(in the rows, 128 means zero)
D: rows in 4 groups, each row roughly a mix of its group's directions
D (108 x 10)
[[110 164 163 137 116 141 142 117 173 124]
 [ 99 149  94 110  85 119 123 138 123 103]
 [117 149 139 100  96 156 158 133 163 120]
 [143 121 111 164 151 140 130 133  96 171]
 [102 127 139 152 179 102 114 125 112 108]
 [141 105 138 172 159 110 138 111  96 127]
 [146 170 132 127 118 100 170 118 122 103]
 [ 89 154 130 129 114 134 130 135 170  93]
 [123 145 150 143 124 147 188 106 128 118]
 [ 99 107 158 107 127 143 135 149 163 159]
 [ 79 139 154 123 126 112 145 143 145  93]
 [148 105 115  79 107 114 123 147 114 156]
 [ 99 135 142 118 127 137  85 159 161 109]
 [154 153 117 154 122 112 179 107 133 134]
 [143 142 104  76  98 133 149 118 126 143]
 [122 142 116 192 144 136 110 117 113 130]
 [127 145 154 122 117  96 135 107 127  75]
 [ 97 120 171 113 121 149 148 141 159 149]
 [145 119 112 163 163 110 136  90 112 147]
 [105 118 152 101 116 151 150 135 167 157]
 [135 174 120 116  91 139 128 126 144  90]
 [129 130 145  85 100 102 125 119 142  88]
 [140 136 146  79 111 100 159 127 131 106]
 [116 102 128  87 160  92 111 145 125 120]
 [154 165 132 120 115 124 151  99 151  91]
 [138 146 128 188 125 143 145 103 112 121]
 [ 69 154 138 118 122 142 105 142 142 124]
 [114  89 136 110 146 130 133 158 106 170]
 [150  86 106  92 126 111 125 119  96 120]
 [120  89 137 161 155 125 102 131  92 122]
 [143 120 104 118 104 150 163 105 105 163]
 [136 154 116 101  86 150 155 126 127  98]
 [103 108 161  99 113 151 145 129 148 161]
 [105 100 114 155 135 146  80 139 122 150]
 [ 97 133 121 145 101 163 105 159 154 126]
 [107 124 120 147 122 130 139 109  71  99]
 [120 114 125  67 122 111 119 156 144 132]
 [179 134 135  94 115 117 140  98 128 111]
 [ 92 127 168 149 161 144 129 121 101 125]
 [149 101  92 147 162 111 136 124  96 135]
 [130 141 116  80  82 146 124 122 148 131]
 [132 117  94 130 121 101 106 150  90  95]
 [179 125 147 120 148 129 155  96 111 130]
 [123  87 117 114 148 115  92 153 128 159]
 [132 164 123 186 115 143 137 115 139 125]
 [156 156 138  98 138  99 162 103 142 128]
 [132 154 109 176  99 141 142 107 112 113]
 [140 127 119 102  91 147 160 105  93 119]
 [ 98 115 113 131 104 155  88 163 129 120]
 [ 99 128 147 166 134 144  97 154 156 115]
 [ 86 112 153 110 161 142  95 124 116 133]
 [110 151  86 144 114 131 133 164 129 161]
 [147  96 115 128 134 128 145 104  77 149]
 [133 130 165  94 138 114 175 123 132 109]
 [104 129 181 148 133 142 166 124 123 126]
 [158 102 123 138 159  92 145 122  97 112]
 [107 114 119 178 143 142  87 127 116 137]
 [123 164 127 139 131 111 122 153 183 132]
 [125 160 152 170 117 162 145 123 145 143]
 [117 105 127 189 140 128 112 141 108 115]
 [ 95 128 168 123 129 141 130 164 165 131]
 [171 140 119  97 105  95 145 123 105 129]
 [152 140 154 129 166  89 149 103 132 119]
 [153 138 138  78 147  94 141 107 123 122]
 [111 150 163 169 153 126 145 138 151 113]
 [108 110 121 169 134 140  75 121 124 125]
 [161 127 132 110 149  95 158  95 104 132]
 [ 85 127 110 162 129 118 110 162 111 146]
 [118  99 136 140 166 136 101  98  93 124]
 [143 117 158  87 164 107 127 102 118 133]
 [125 106 138 129 156 102 149 127  79 104]
 [123 161 136 169 132 113 133 143 167 104]
 [130 130 128  56 121 131 119 123 129 136]
 [147 123  97  84  94 109 132 147 145 127]
 [159 148 123 171 101 144 161 115 128 131]
 [133 161 144 171 139 125 153  93 128 111]
 [124  94 128 152 173 109 115 154 110 141]
 [122  88 118 130 163 112 104 150 135 162]
 [140 135 145 124 157 131 187 135 116 149]
 [146 155  94  88  96 116 150 128 128 124]
 [152 140  98 117  71 133 148 132 138 128]
 [135 116 120  72 113 141 142 148 152 151]
 [142  91 155  91 141 111 144 135  99 144]
 [143 161 128 188 128 133 139 118 145 128]
 [129  99  94 117 152 130 150 175 138 130]
 [ 96 134 132 125 106 165 102 154 162 132]
 [104 103 166 113 154 146  89 133 137 133]
 [103 121 155 104 159 139  94 137 155 148]
 [125 171 151 140 110 141 153  99 155 113]
 [143  81 126 110 144 132 119 104  85 128]
 [ 95 108 154 145 135 166  96 141 144 140]
 [119 168 123 121 101 140 137 143 178 125]
 [ 91 109 112 129 133 149 117 166 137 165]
 [120  89 134 151 174 114 130 144 118 153]
 [126 100 140  97 159  91 142 146 103 115]
 [110 130 137  90 105 149 128 153 173 137]
 [ 95 156 124 118 133 113 102 153 171 126]
 [150 114 120 171 147 134  99 109  96 145]
 [ 94 169 139 140 102 156 126 138 156 135]
 [140 125 124 142  97 142 168 115  83 115]
 [119 164 165 135  97 133 113 125 117  91]
 [143 109 110 153 161 102 102 104 112 154]
 [122 121 110 135 161 120 119 178 165 125]
 [111 108 163 113 123 110 103 112 132  82]
 [157 163 133 117 113 117 149  99 144  91]
 [125 146 136 104 127 118 124 162 183 145]
 [144 111  88 119 132 131 155 157  96 103]
 [121 149 138 126 104  97 117 112 133  74]]
the four rows of each list that fit no group, in list order (the others fit one group, some only roughly)
    k838: [159 103 136 137 147  96 169 108 115 138]
    k360: [133  89 126 125 140 108  88 135  91 147]
    k90: [142 176 116 154 122 129 149 111 135  90]
    k589: [152 132 121 159 109 107 122  82  97 124]
    k410: [104 155 151 138 114 139 170 132 158 105]
    k947: [104  95 127  97 131 141 108 113  83 121]
    k95: [102 113 103 148 126 145  82 161 126 123]
    k853: [ 96 158 127 177 135 128 127 113 113 104]
    k431: [102 161 145 172 156 123 117 130 149 120]
    k633: [136 162 110 142 104 128 121 137 183 134]
 | k838, k589, k410, k95
    k239: [137 123 115 189 125 130 158 117 110 136]
    k275: [114  91 117 112 156 123  98 129  85 131]
    k629: [123 156 129 176 115 140 154 131 165 132]
    k541: [ 82 143 147 142 151 107 119 146 152 104]
    k740: [137 129 157 173 160 126 158 118 106 124]
    k891: [113 153 141  88 119 136 108 145 172 118]
    k555: [106 119 134 126 147 124 106 151 179 159]
    k114: [108 125 147 106 123 136 110 130 177 166]
    k828: [121  83 143 139 153 124 145 129  86 148]
    k738: [146  90  98  95 102 135 102 140 127 118]
    k250: [111 117 129 116 143 127 107 163 178 151]
    k421: [ 85 143 137 147 121 131  83 122 157 123]
    k707: [132  92 124 146 160 113 131 138  79 137]
    k345: [108 111 143  83  98 148 117 143 150 149]
    k181: [112 152 163 113 143 129 111 137 177 114]
 | k275, k541, k738, k421
    k400: [ 94  80 152 108 146 136 113 148 127 139]
    k637: [132 102 151 154 172 102 112 121 105 115]
    k864: [151 115 117  81 136 103 135 112  90 126]
    k389: [163 132 104 116  84 106 135 120 100 115]
    k876: [138 136  98 157 116 150  81 106 141 125]
    k247: [167 162 108 162 136 138 147 106 117 140]
    k307: [139 178 122 143  93 145 131 122 159 117]
    k496: [154 107 101  99 131  96 134 101  97 117]
    k675: [146 104 107  80 126  95 126 134 103 138]
    k386: [130 107  97  94 125 121  91 136 147 161]
    k730: [153 111 106 164 135 135 115  87  99 121]
    k898: [121 163 130 150  95 164 129 130 160 145]
 | k389, k307, k496, k675
    k218: [124 125 113 143  89 165 136 160 138 159]
    k109: [161 136 132 151 116 114 184 138 116 119]
    k991: [141 141 127 108 127 105  99 166 168 110]
    k17: [141  89 117 124 142 157 102 133 120 171]
    k435: [138 109 117 187 149 106 125 125 116 146]
    k587: [109 104 126 144 175 129 102 123  91 133]
    k700: [110 150 160 109 101 151 149 120 167 130]
    k161: [115 113 110 136 160  90 111 118  97  98]
    k56: [154 150 131 144 150  81 153 117 129 104]
    k696: [111  87 136 102 134 123  97 159 130 155]
    k581: [153 120 126  79  91 107 112 120 124 111]
 | k218, k991, k435, k587
    k739: [152 137 106 171 163 104 127 117 110 111]
    k736: [135 147 147  93 105 146 160 103 160 125]
    k470: [107 129 151  88 118 129 128 144 173 151]
    k171: [ 89  96 139 152 147 151  94 133 136 135]
    k70: [123 166 135 149 107 155 124 130 173 144]
    k690: [101 159 129 143 134 138  92 133 173 137]
    k276: [116 135 143  83  86 145 112 127 153 139]
    k862: [118 104 133 142 172 110 120 113  86 110]
    k419: [147  99 105 124 138 117 120  97  85 153]
    k452: [147 109 107 110 147 100 140 111  82 147]
    k649: [149 154 136 112 125  85 156 127 140  93]
    k130: [108  87 132 136 125 168 107 125 105 156]
 | k736, k470, k452, k649
    k385: [143 162 138 152 124  87 129 119 155  98]
    k754: [113 168 113 138 102 136 111 139 175 133]
    k93: [131 161 157 146 142 123 152 117 176 129]
    k762: [123 121 155  88 160 104  94 129 122 111]
    k905: [166 138 149 108 135 109 174 113 110 124]
    k508: [113  99 128  74 134 126 118 150 121 156]
    k433: [ 89 147 126 131 148 127  82 131 160 127]
    k69: [ 92 159 150 145 133 155 107 133 160 143]
    k848: [ 96 134 128 157 158 140  82 108 132 124]
    k695: [130 113 164 106 149 102 129 133 113  82]
    k16: [113 132 132 104 120 126  94 142 181 148]
    k243: [132 117 131  66 135  96 111 131 134 118]
 | k385, k508, k695, k243
    k67: [117 138 131 139 108 177 116 129 165 156]
    k86: [115  81 123 102 140 130 123 172 118 145]
    k300: [151 154 104 170 145 112 130 101 109 109]
    k167: [103 151 142 107 105 150 119 154 170 143]
    k923: [106 100 130 120 164 107 115 120  86 105]
    k44: [129 124 119  77 113 121 155 160 132 154]
    k889: [115  97 118 144 166 115 104 105  92 134]
    k922: [113 136 143  85 114 122 142 167 160 143]
    k836: [113 105 129 108 129 121  84 175 138 136]
    k295: [124 142 117  74 113 122  99 149 135 103]
    k129: [112 138 173 140 178 118 128 137 143 135]
    k570: [111 119 155  89  94 155 158 136 125 122]
    k331: [ 93 115 151 127  96 170 135 146 149 134]
    k334: [ 92 153 112 171 138 137  97 140 139 135]
 | k67, k889, k331, k334
    k982: [103 134 133 126 150 137  87 156 171 131]
    k322: [131 133 132 182 168 126 109 104 128 124]
    k925: [123  84 122 109 134 138  99 129  82 136]
    k789: [161 106 106 137 154  88 127 116 103 145]
    k474: [137 104 107  79 108 103 142 141 107 113]
    k503: [132 149 103 179 107 147 117  99 125 123]
    k418: [136 112 103  86 101 147 106 141 155 147]
    k984: [ 96 142 162 103 123 141 126 130 172 148]
    k579: [156 117 142 158 134 128 170 115  90 123]
    k608: [108 146 162 129 100 159 142 132 166 143]
    k747: [117 124 137 101 143 107  83 153 130  94]
 | k982, k789, k984, k608
    k636: [111 120 152  74 107 149 142 148 128 143]
    k942: [148 144 153 108  98 129 165 145 163 123]
    k64: [110 134 150  90  88 156 149 121 145 135]
    k41: [134 163 135 123  98 115 163 125 127  85]
    k447: [144 137  98  87  84 143 117 126 121 112]
    k430: [127 107 144  97 167 116 100 141 157 144]
    k628: [ 94 169 119 151  98 151 112 117 141 121]
    k741: [168 117 110 160 159 107 147 109 114 136]
    k42: [ 87 145 150 129 115 158 149 145 161 142]
    k839: [107 122 147 115 137 124  96 151 177 149]
 | k942, k41, k741, k42
    k770: [156 119  81 110 118 114  96 124  99 122]
    k231: [139 159 129 100 105 138 117 138 180 132]
    k279: [144 118 112 128 147  89 160 130  86 113]
    k502: [137 162 137 170 132 116 161 122 161 121]
    k12: [136  98 131 108 154 104 104 124  84 110]
    k361: [127 163 145 171 133 118 152 110 155 107]
    k76: [147 144 116 186 148 141 123 106 115 136]
    k58: [129 149 133 186 159 126 137 114 107 125]
    k817: [116 163 139 133 112 123 128 111 160  79]
    k346: [134 177 139 128 113 145 141 108 171 136]
 | k231, k279, k361, k346
    k154: [116  93 151 105 172 113 125 132  98 125]
    k543: [122  98 142 133 179 110 118 116  95 118]
    k780: [131 170 131 161 120 128 157 126 170 128]
    k481: [180 139 113 141 118 126 109  89 114 120]
    k137: [122 129 118 182 136 108 112 150 122  93]
    k485: [107 130 150 152 187 119 128 132 116 145]
    k358: [ 96 118 129 174 126 159 105 105 111 131]
    k192: [138  95 126  84 136 107 111 160 123 149]
    k401: [151 123 135 105 160  83 128 113 101 109]
    k571: [118  98 163 106 176 117 126 137 112 134]
    k716: [118 158 146 161 125 150 152 103 155 102]
 | k485, k358, k192, k716
    k860: [120 149 122 170 134 153  92  99 147 134]
    k293: [136 141  86 164 129 128 113 144 106 163]
    k174: [121 169 154 169 140 124 131 118 159 113]
    k349: [121  90 133 115 171 112 115 121  90 120]
    k47: [122 113 108  72 113 126 108 146 138 155]
    k973: [ 85 138 125 158 120 137  98 129 158 102]
    k235: [120 155 106  95  97 126 112 157 151 104]
    k548: [128 122 110  73 101 122 112 146 156 136]
    k224: [ 81 140 149 164 139 161 135 126 117 123]
    k627: [101 136 140 178 155 144 115 152 141 114]
    k911: [120 122 132 119 113 140  99  97  83  95]
 | k47, k224, k627, k911
    k530: [103 153 176 125 106 150 148 119 147 114]
    k62: [116  89 124  79 142 127  96 125 115 134]
    k956: [148 158 112  95  93 123 130 133 151  96]
    k118: [143 101 117 160 152 122 121  96  87 118]
    k509: [100 120 151 102 121 149 143 166 164 133]
    k594: [145 164 101 165 109 120 127 128 164 124]
    k909: [153 174 126 149 111 132 158 100 134 111]
    k578: [152 141 130 171 134 125 104  89 109 107]
    k563: [148 145 129 174 121 127 155  94 113 106]
    k290: [135 158 106 163 124 125 136 105 109  85]
 | k956, k909, k563, k290
    k110: [134  98  99 101 135 123 135 124  76 144]
    k209: [111 139 147 187 121 154 122 143 134 143]
    k811: [134 108  87 139 128 125  93  98  97 114]
    k319: [121 171 151 151 119 141 156 127 150  95]
    k373: [179 141 110  93 107 128 150 122 130 142]
    k498: [150 143 116 132 133 104 141 107  79  96]
    k117: [152 124 138 163 156 103 160 100 109 132]
    k312: [110 118 139  79  98 150 134 155 144 138]
    k981: [131 138 122 184 119 145 162 119 139 148]
    k48: [137 136 131 148 115 149 155 109  92  85]
    k397: [ 77 107 132 152 136 134  89 144 134 122]
    k957: [108 160 142 184 143 143 121 116 137 126]
    k559: [153 133 108  76 125 100 140 117 102 121]
 | k110, k209, k498, k48
    k214: [123 154 121 151 105  88 113 123 115  88]
    k766: [156 125 143  90 105  92 125 112 114 100]
    k11: [140 136 122 180 165 108 130 110 107 120]
    k758: [114 136 145  92  73 145 113 132 124 121]
    k371: [176 164 119 131 123 134 152  97 138 117]
    k191: [107 107 137 114 138 124  91 155 161 160]
    k916: [153 131 113 116 123 132 112  88  95  89]
    k238: [108 100 151 121 174 101 101 126 130 115]
    k645: [148 146 135 173 113 132 174 124 110 122]
    k542: [103 152 133 174 130 125 113 111 139  89]
    k686: [146 167 116 155 129 128 153  94 121  98]
    k255: [155 101 142  96 155 118 100 117 106 154]
    k802: [154 161 120 137 105 141 175 146 146 121]
 | k916, k238, k255, k802
    k536: [152 130 100  84 123  96 134 122  99 116]
    k383: [142 103  87  93 123 113  91 129 139 133]
    k512: [140 171 109 140  86 156 127 113 131 112]
    k381: [125  96 121 109 132 112 145 120  69 125]
    k682: [149 119 129  82 101 111 129 106 120  93]
    k480: [117 136 154 185 144 136 132 131 160 125]
    k440: [119  88 162 143 170 143 121 115 113 124]
    k849: [154 156 124 127 143  76 147 123 135 103]
    k449: [ 92 115 170 117 123 173 130 127 132 133]
    k751: [148 150 111 148 116 124 133 106  83  93]
 | k512, k381, k682, k449
    k108: [138 154 139 148 126 126 183 104 104 122]
    k722: [117 158 147 163 165 124 129  90 126 124]
    k365: [182 135 125  92 113 127 152 114 121 138]
    k330: [138 171 117 171 120 118 124 104 131 100]
    k146: [156 139  86 156 113 127  99 124 107 151]
    k937: [151 128  98 101 106 113  86 105 110 138]
    k200: [142 103  97  92 110 140 156 130  94 129]
    k750: [139 165 129 154  94 141 139 101 144  97]
    k639: [144 108 124 139 140 136 112  92  98 173]
    k505: [109 137 113  96 110 134  88 161 141 104]
    k866: [135  93 116 149 157 118 145 120  81 140]
 | k108, k722, k750, k639
    k883: [103 136 134 107 119 119  94 161 172 131]
    k468: [167 127 105 105 154  86 136 115 114 139]
    k796: [144 157 146 113 131 131 172 107 153  99]
    k437: [115  97 131 114 146 147 140 160 126 176]
    k624: [162  88 103 126 152 107 142 140 102 138]
    k272: [100 107 149 109 125 171  96 134 139 148]
    k884: [ 91 153 144 169 133 160 111 113 128 130]
    k531: [129 116 148 161 148 122 157 105  83 120]
    k721: [116 113 145 172 176 117 131 145 138 137]
    k284: [125  90 134  96 138 149 116 142 111 170]
    k713: [125 162 146 130 123 107 158 112 135  80]
 | k883, k468, k624, k284
    k63: [107 130 131 169 156 134 110  98  99 106]
    k977: [125 128 166 177 158 130 139 117 150 133]
    k197: [142  97 104  79 125  97 119 136 115 120]
    k439: [104 153 142 143 118 167 113 146 169 125]
    k712: [119 123 125 183 151 133 136 114 116 165]
    k517: [112 126 146 187 133 154 134 129 149 142]
    k887: [165 156 129 111 125 105 153 101 151 103]
    k783: [100 107 148 102 159 123 101 148 160 131]
    k630: [116 156 147  98 119 148 125 132 180 136]
    k166: [138 147 122 109 103 151 167 107 147 162]
    k528: [109  84 136 100 135 140 130 163 131 157]
    k288: [128  80 134 131 154 113 115 125  98 161]
 | k439, k712, k887, k783
    k704: [135 175 131 132  95 130 122  87 139 111]
    k573: [114 125 136 113  99 169  97 143 148 157]
    k141: [106  88 143 115 144 126 109 173 132 147]
    k96: [173 154 111 109  94 122 143 120 142 107]
    k631: [130 111 106 138 140  98 137 116  80  95]
    k772: [150 102 118 148 146 137 161 103  90 142]
    k727: [118  97 112  78 138 112  92 134 130 131]
    k27: [100 117 130 114 107 178 106 138 146 152]
    k107: [139 127 136  82 104 125 155 164 148 143]
    k475: [152 120  88  89 118  93 119 136 115 121]
 | k573, k96, k772, k475
    k513: [129 134 156  86 125  86 138 116 144 102]
    k611: [128  97  95 116 129 121  97 112  89 151]
    k507: [113  89 145 101 126 122  90 134 119 163]
    k328: [116 115 162 149 177 115 139 128  99 123]
    k408: [110  95 131 113 164 112 113 119  87 112]
    k189: [105 155 129 152 111 142 116 155 174 115]
    k779: [137  91  92 114 151 111  98 146 114 148]
    k724: [110 169 125 129 111 128  94 104 166 128]
    k875: [143 137 130 177 157 115 148 102 101 119]
    k557: [140 115 106  88 115  88 146 152 120 111]
    k904: [117  97 154 132 168 128 141 108  89 127]
 | k513, k611, k724, k904
    k309: [106 126 171 162 160 143 132 144 148 118]
    k14: [138 159 152 144 131 126 147 153 176 147]
    k52: [127  94 155  70 126 116 132 130 130 120]
    k84: [134 118 104 162 181 105 133 143 126 124]
    k123: [138  93 129  98 128 142 150 128  77 126]
    k793: [150 127 126  75  97 122 121 118 154 108]
    k149: [146 166  99 144 113  98 153 137 137 100]
    k195: [117 145 151 180 135 138 136 133 168 128]
    k488: [111 152 147 109 114 141 134 139 186 127]
    k21: [ 90 128 137 177 162 143 138 135 123 136]
    k455: [139 140 136 149 116 127 142  95  74 108]
    k691: [148 103 132 151 148 123 148 106  80 111]
    k451: [163 150 109 130 110 112 147 109 121  82]
    k198: [131 103 150  92 147 107 170 131 113 112]
    k335: [102 117 154 118 139 136 137 178 162 124]
 | k309, k123, k451, k198
